Z: rows in a few groups, each row roughly a mix of its group's directions:
Z (112 x 11):
[[ 2.03 -0.66  1.26  0.37  1.58 -1.16 -1.14  4.20  0.18  2.33  0.58]
 [ 0.52 -1.01 -0.39 -0.29 -3.76 -1.56  2.61  0.20 -2.65 -1.01 -1.39]
 [-1.94 -2.06 -0.99  1.83  1.33  0.44 -1.89  3.14  0.98  2.49  0.04]
 [ 3.11  1.60  0.95 -2.58 -0.48  1.62  0.07 -2.36 -0.73 -2.44  0.47]
 [-1.97 -1.87 -2.57 -0.11 -1.76 -2.11  0.42  2.96  1.36  1.56  0.41]
 [ 1.41  1.51  2.60  1.69  3.41  1.12 -0.70  1.79  0.19 -1.33 -1.63]
 [ 2.12  0.35  1.99  1.74  3.36  1.11 -0.99  1.67 -0.74 -1.81 -1.79]
 [ 0.08  0.98  2.09 -3.18 -1.78 -1.28  0.66 -1.10 -2.37  1.59 -2.22]
 [ 0.36 -1.30 -1.90 -0.80 -0.18 -2.90  2.32 -0.30  1.70  0.89  3.35]
 [ 0.35  2.45  0.64 -1.34 -0.51  0.52 -1.84 -1.42 -3.80 -1.23 -2.15]
 [-1.43  1.55  0.29 -0.11  0.06  1.49 -3.61 -1.32 -3.05 -0.07 -2.01]
 [ 0.35 -1.32 -0.86 -1.12 -2.26 -2.70  1.71 -3.69  0.35  0.82  1.17]
 [-0.91 -2.43 -1.61  0.50 -1.33 -1.49  0.19  3.24  1.13  2.10 -2.26]
 [-0.25  0.91  0.83 -2.71 -1.94 -1.26  0.77 -2.90 -2.91  1.49 -0.93]
 [ 2.28  2.63  2.74 -3.10  0.64  1.29 -1.49  0.10  1.09  0.23  0.33]
 [ 1.13 -1.71 -1.60 -0.02  1.98  1.56  0.99 -2.52  3.59 -0.43  1.17]
 [-0.44 -1.49 -1.83 -1.57 -1.02 -2.80  0.16  3.69  0.88  1.08 -1.48]
 [-1.35 -2.00 -1.02  3.50  2.36  1.46  0.11  2.15  1.85  0.00 -0.26]
 [-0.23  0.04  1.64 -2.75 -1.30 -1.01  2.30 -3.29 -1.78  0.91 -1.32]
 [-2.96 -0.57  0.05  2.85  1.08  0.47  0.58  2.38  2.70  0.59  1.61]
 [-2.40 -0.69 -2.10 -1.13 -2.78 -1.13  0.80 -2.59  0.20  1.41  2.14]
 [ 0.90  0.37  1.49 -1.82 -0.79  2.48 -3.88  0.83 -1.51  1.10 -1.55]
 [ 0.88  1.49  0.72 -1.75  1.20  2.18 -0.66 -4.21 -1.05 -0.64  1.59]
 [ 0.91  3.05  1.30 -0.78  0.70  2.13 -0.53 -3.73 -0.57 -0.86  1.47]
 [-0.04  1.63  0.74 -3.46 -2.22 -1.44  1.09 -2.72 -1.13  1.69  0.00]
 [ 1.22  2.83  2.27 -0.12  1.46  2.09 -0.42 -2.83 -1.67 -1.62 -0.39]
 [-0.50  1.75  1.93 -0.25 -0.62 -1.89 -1.43 -0.47 -2.85 -0.65 -3.61]
 [ 1.68  1.10  2.53  1.56  3.05  0.77 -1.47  2.62  0.64 -0.40 -1.58]
 [-0.72 -2.39 -2.19 -0.48 -1.46 -1.66 -0.19  2.80  2.50  1.96  0.90]
 [-2.79 -1.89 -2.49 -1.05 -2.44 -0.94  1.34 -2.41 -0.59  0.32  1.15]
 [ 0.46 -1.23 -1.70  0.72  1.21  2.42  1.03  0.02  3.03  0.26  3.48]
 [ 1.61  0.94  0.05  0.52  3.61  2.63 -0.16 -0.83  1.83 -2.48 -0.99]
 [ 1.28 -0.18 -0.39  1.29  2.30  2.83  0.00  1.01  3.31  0.11  2.47]
 [-2.40 -1.36 -1.99  0.14 -1.50  1.28  0.05 -2.28  3.53  0.59  1.19]
 [ 0.70  1.31  0.84 -2.90 -2.17  0.40 -0.01 -3.07  0.30  3.02  0.11]
 [-0.90 -0.82 -2.65  2.80  1.29  1.41 -1.21  1.95  2.29 -0.99  1.83]
 [ 1.29  0.07  1.63  1.13  2.39 -0.06 -0.04  3.26  2.36  2.10  1.74]
 [ 1.01  2.93  1.83 -0.77  0.98  1.65 -0.25 -3.51 -1.83 -1.37  0.28]
 [ 0.49  0.28  2.09  2.11  3.55  1.26 -1.58  1.85  0.72 -1.13 -1.97]
 [-0.33  1.85  1.61  1.14  1.62  2.94 -2.20  0.62 -1.33 -1.30 -2.75]
 [ 1.18  1.86  2.94  1.51  3.43  0.46 -0.20  2.48  0.21 -0.55 -0.78]
 [-1.72 -2.02 -1.16  3.46  1.07 -0.33  2.22  0.33  2.62 -0.26  1.13]
 [ 1.17  0.19  0.91 -0.10 -3.16  0.87  3.42  0.48 -0.67 -3.07  0.35]
 [ 1.74 -0.62 -0.56  1.35 -0.58 -0.10  4.12 -1.20 -0.01 -3.20 -0.57]
 [-1.73  0.02 -2.04 -1.90 -3.39  0.15  1.60 -2.60 -0.99 -1.38 -0.65]
 [-1.54  0.36  0.81 -1.08  0.81 -0.37 -2.57 -0.60  2.68  3.17  2.35]
 [-2.06 -1.30 -2.16 -1.25 -2.62 -1.09  1.49 -1.73  0.81  1.71  2.42]
 [-0.54  0.29  0.76 -1.28 -1.95 -2.46 -0.65  0.38 -3.23 -0.20 -3.38]
 [-1.13 -0.66 -1.20 -0.55 -0.98 -3.37  2.04 -1.05  1.59  1.42  3.06]
 [-0.63  1.95  0.99 -2.83 -1.87 -0.30  0.72 -3.21 -2.17  1.46 -0.63]
 [ 0.01 -1.06 -0.34  0.45  1.62  1.29 -1.21  4.80  1.43  1.39  0.81]
 [ 0.10  3.08  0.90 -0.99  0.39  1.40 -0.86 -3.36 -2.73 -1.00  1.02]
 [ 0.95  0.53  0.70 -1.58 -0.38  1.77 -3.57  0.11 -2.83  0.52 -2.53]
 [ 0.65  2.82  2.29  1.52  0.99  3.66 -1.54 -1.35 -0.05 -0.54  0.40]
 [ 0.02  1.49  1.97  1.06  0.50  3.12 -0.39 -3.79 -1.24 -0.30  1.25]
 [ 1.48  1.70  1.41 -2.04  0.03  1.75 -3.10 -0.60 -2.40 -0.12 -2.21]
 [ 1.62  0.61  0.48  1.21  3.33  2.52  0.15 -0.20  2.39 -2.34 -1.24]
 [ 1.82  2.04  0.98 -3.38 -1.17  0.09 -1.83  0.11 -3.00 -0.02 -1.15]
 [-0.45 -3.33 -2.78  2.48  0.20 -0.98  2.50 -0.06  1.12 -0.35  1.06]
 [-0.09 -0.54 -0.81  1.07  1.97  2.69  0.95  0.47  3.49  0.05  2.89]
 [ 1.79  2.87  1.48 -1.90 -0.29  1.06 -0.68 -0.16 -2.81 -2.00 -2.01]
 [-2.49 -1.25 -0.37  2.54  1.45 -0.86  0.61 -0.64  3.53  1.62  1.38]
 [ 0.96  2.23  2.10  1.07  2.79  2.54 -0.24 -0.36 -0.02 -2.81 -1.07]
 [ 0.51  0.29  2.34  0.11  1.06 -2.77  0.13  3.57 -0.24  2.70  0.42]
 [-0.03 -1.31 -1.47  3.25  0.73 -0.05 -2.12  3.53 -0.04 -0.86  1.49]
 [-0.85 -3.79 -2.79  0.54 -0.75 -2.01  1.29  1.34  1.38  1.27 -0.39]
 [-1.60 -2.70 -1.21  2.45  0.56 -1.07  1.66  0.20  3.10  1.35  1.40]
 [-0.88  1.68  1.81 -0.15 -0.21 -1.54 -0.77 -0.70 -3.14 -1.42 -3.55]
 [-0.36  1.09  1.31 -0.67 -1.44 -2.26 -0.89 -1.11 -3.31 -0.63 -3.30]
 [-0.26  1.28  1.07 -0.70 -1.33 -1.86 -1.04 -1.19 -3.36 -1.05 -3.38]
 [ 0.18 -0.75 -0.75  1.34  1.88  2.40  0.56 -0.28  3.62  0.23  3.01]
 [-1.93 -0.55 -1.85 -1.53 -3.02 -1.41  1.38 -2.94 -1.65  0.11  0.82]
 [ 1.10 -1.17  1.95  1.87  2.71  2.40  1.13 -0.17  2.70 -1.75 -0.54]
 [ 0.29  1.13  2.08 -3.82 -1.88 -1.62  0.24 -1.40 -2.15  1.28  0.40]
 [ 1.71 -0.41 -0.63  1.37  2.35  2.80  0.62  0.12  2.73 -0.45  2.85]
 [-2.32 -1.61 -0.86  2.90  1.40 -0.45  0.93 -0.49  3.25  0.79  1.81]
 [ 0.12  2.25  1.96 -1.59 -0.59 -0.20  0.80 -2.58 -3.12 -0.07 -2.45]
 [-1.52 -1.24 -0.58 -0.18 -2.94 -1.38 -1.54  2.65 -1.02  2.98  0.88]
 [-1.57 -0.85  0.18  3.13  1.62  1.48  0.17  3.81  1.20  0.04 -1.04]
 [-0.62 -1.62 -3.20 -1.89 -2.88 -0.24  1.39 -1.50 -0.93  0.44  2.11]
 [-0.48 -3.18 -1.70  0.82  1.13  0.12  0.48  3.01  3.11  0.15 -0.83]
 [-1.16 -1.17 -1.95  1.10 -1.19 -2.16 -0.53  4.41  0.60  0.75 -0.67]
 [ 0.62  0.67  0.64 -1.43 -2.32 -2.67 -0.39 -0.56 -3.67  0.02 -2.27]
 [-0.04 -0.33 -0.35 -1.81 -1.77  1.68 -3.54  1.41 -3.17  0.81 -0.50]
 [-0.10 -1.59 -2.82  2.01  2.12  1.44 -1.03  1.28  2.52 -1.27  1.78]
 [-0.20  1.77  0.95  0.67 -0.65  0.20  0.33 -2.51 -2.90 -2.24 -3.18]
 [ 1.64  1.61  1.48  0.39  2.84  2.57  0.47 -1.08  2.25 -2.18 -1.17]
 [ 2.94 -0.83  2.31  1.17  1.81 -1.85 -0.60  2.36  0.93  2.23  0.62]
 [ 1.07  0.59  0.22  1.51  2.87  2.97  0.99  0.05  2.44 -1.11  2.41]
 [ 0.76 -0.82 -1.58  0.96  1.87  3.38  0.84 -0.35  2.42 -1.08  2.73]
 [ 0.84 -1.19 -1.10  1.17  0.10 -1.61  4.32  0.14  1.96 -1.51  1.68]
 [ 0.75 -0.59  1.10  0.47  2.67 -1.01  0.56  4.26 -0.60  1.64  1.71]
 [-0.16  1.73  0.79  0.50  2.59  2.05  2.08 -2.29  0.94 -2.88 -1.16]
 [ 0.98 -1.32 -2.10 -0.67  0.10 -2.21  2.67 -0.56  1.76 -0.09  3.45]
 [ 1.76  0.52  3.17  0.97  2.62 -0.88  0.63  3.22 -0.01 -0.11 -1.46]
 [-0.53 -1.24 -0.59 -2.03 -2.80 -2.74 -1.00  1.38 -1.70  2.41  1.29]
 [ 2.47  1.31  0.91 -0.05  1.40  2.07 -2.38 -2.80 -2.47 -0.36 -0.54]
 [-1.15 -0.63 -1.83  2.83  1.63  2.10 -0.86  1.66  2.38 -1.23  2.01]
 [ 1.29  1.30  2.47  1.55  2.91  1.25 -1.08  1.68  0.14 -1.67 -2.49]
 [ 3.11  0.29  0.08 -2.97 -1.75 -1.53  1.30 -2.37 -1.62 -0.64 -0.75]
 [-2.24 -1.75 -1.37 -0.06 -1.70 -1.80  1.74  2.61  2.61  1.22  0.87]
 [-0.50 -0.84  0.32 -0.59 -3.07 -2.89 -0.97  2.07 -2.25  2.17  0.82]
 [-0.05  3.07  2.23 -0.22  0.66  2.31 -1.01 -2.22 -2.78 -0.94 -0.32]
 [ 2.68 -0.70 -0.51  0.69  1.87  1.38  1.21  1.04  1.73  0.73  3.88]
 [ 0.92  2.19  1.23 -1.54  0.79  2.50 -3.24 -0.52 -2.13 -0.85 -1.57]
 [ 1.50  0.40  1.74 -0.86 -1.96 -3.67 -0.50 -0.16 -2.40  1.21 -1.98]
 [-1.97  2.69  1.29 -0.01  1.45  1.06 -3.50  1.26 -1.52  0.84 -1.42]
 [ 1.23  1.04  2.51  2.21  3.49  0.92 -1.50  0.28 -0.21 -1.63 -1.76]
 [-2.27 -0.29  1.06  1.86  1.63 -0.04 -0.39  1.80  3.66  2.15  1.01]
 [-0.82 -3.37 -2.66  0.10 -0.18 -0.67  0.99  1.36  3.27  1.19  0.60]
 [-1.06 -1.21 -0.30  2.80  1.84 -1.02  2.52 -0.20  3.57  0.38  0.80]
 [ 1.45  1.30  2.42  1.64  3.30  1.24 -0.93  2.56  1.12 -0.59 -1.07]]
which group is each row in? (one row of each group first):
[-2.36 -1.45 -2.25 -1.43 -2.81 -1.40  1.43 -2.13 -0.60  0.93  1.58] : M
[-1.32  2.55  2.55 -0.92 -1.73 -0.82  2.40 -2.10 -1.87  0.23 -1.38] : W
[ 0.12  0.08 -0.92  0.84 -1.83  1.01  0.94 -1.42 -3.64 -3.18 -1.65] : G

[ 1.39  1.67  2.43  1.35  2.70  0.86 -2.02  2.59  0.23 -0.36 -1.85] : M
[-0.55 -1.12 -0.02 -0.30 -3.02 -2.35 -1.23  2.49 -1.64  2.84 -0.35] : W
[ 2.68  1.55  0.54 -4.04 -1.32  0.58 -1.37 -0.67 -1.84 -0.51  0.81] : G
[ 0.15  1.68  1.40 -1.82 -0.15  1.42 -3.79 -0.21 -2.34  0.86 -2.03] : G
[-1.12 -0.85 -0.84  1.74  0.05 -0.56 -0.76  5.05  1.62 -0.19 -0.32] : W
[-1.14  1.88  0.83 -2.35 -1.29 -0.64 -0.06 -2.41 -3.96  0.20  0.54] : W
[-0.95 -3.60 -2.88  1.36 -0.69 -1.26  0.89  2.06  0.26  1.40  1.34] : G
[ 0.75  1.64  0.28 -3.64 -1.91 -0.71 -2.07 -1.35 -2.75  0.62  0.39] : G
[-0.13 -2.77 -1.90  3.95  0.28 -0.54 -0.76  1.89  0.41 -0.35  1.80] : W
[ 2.39  2.73  1.65  0.08  0.49  2.49 -2.76 -1.06  1.09  0.31  1.60] : W
[-0.12  2.89  1.89  0.45  0.57  1.48 -0.33 -2.35 -3.41 -1.50 -0.85] : W
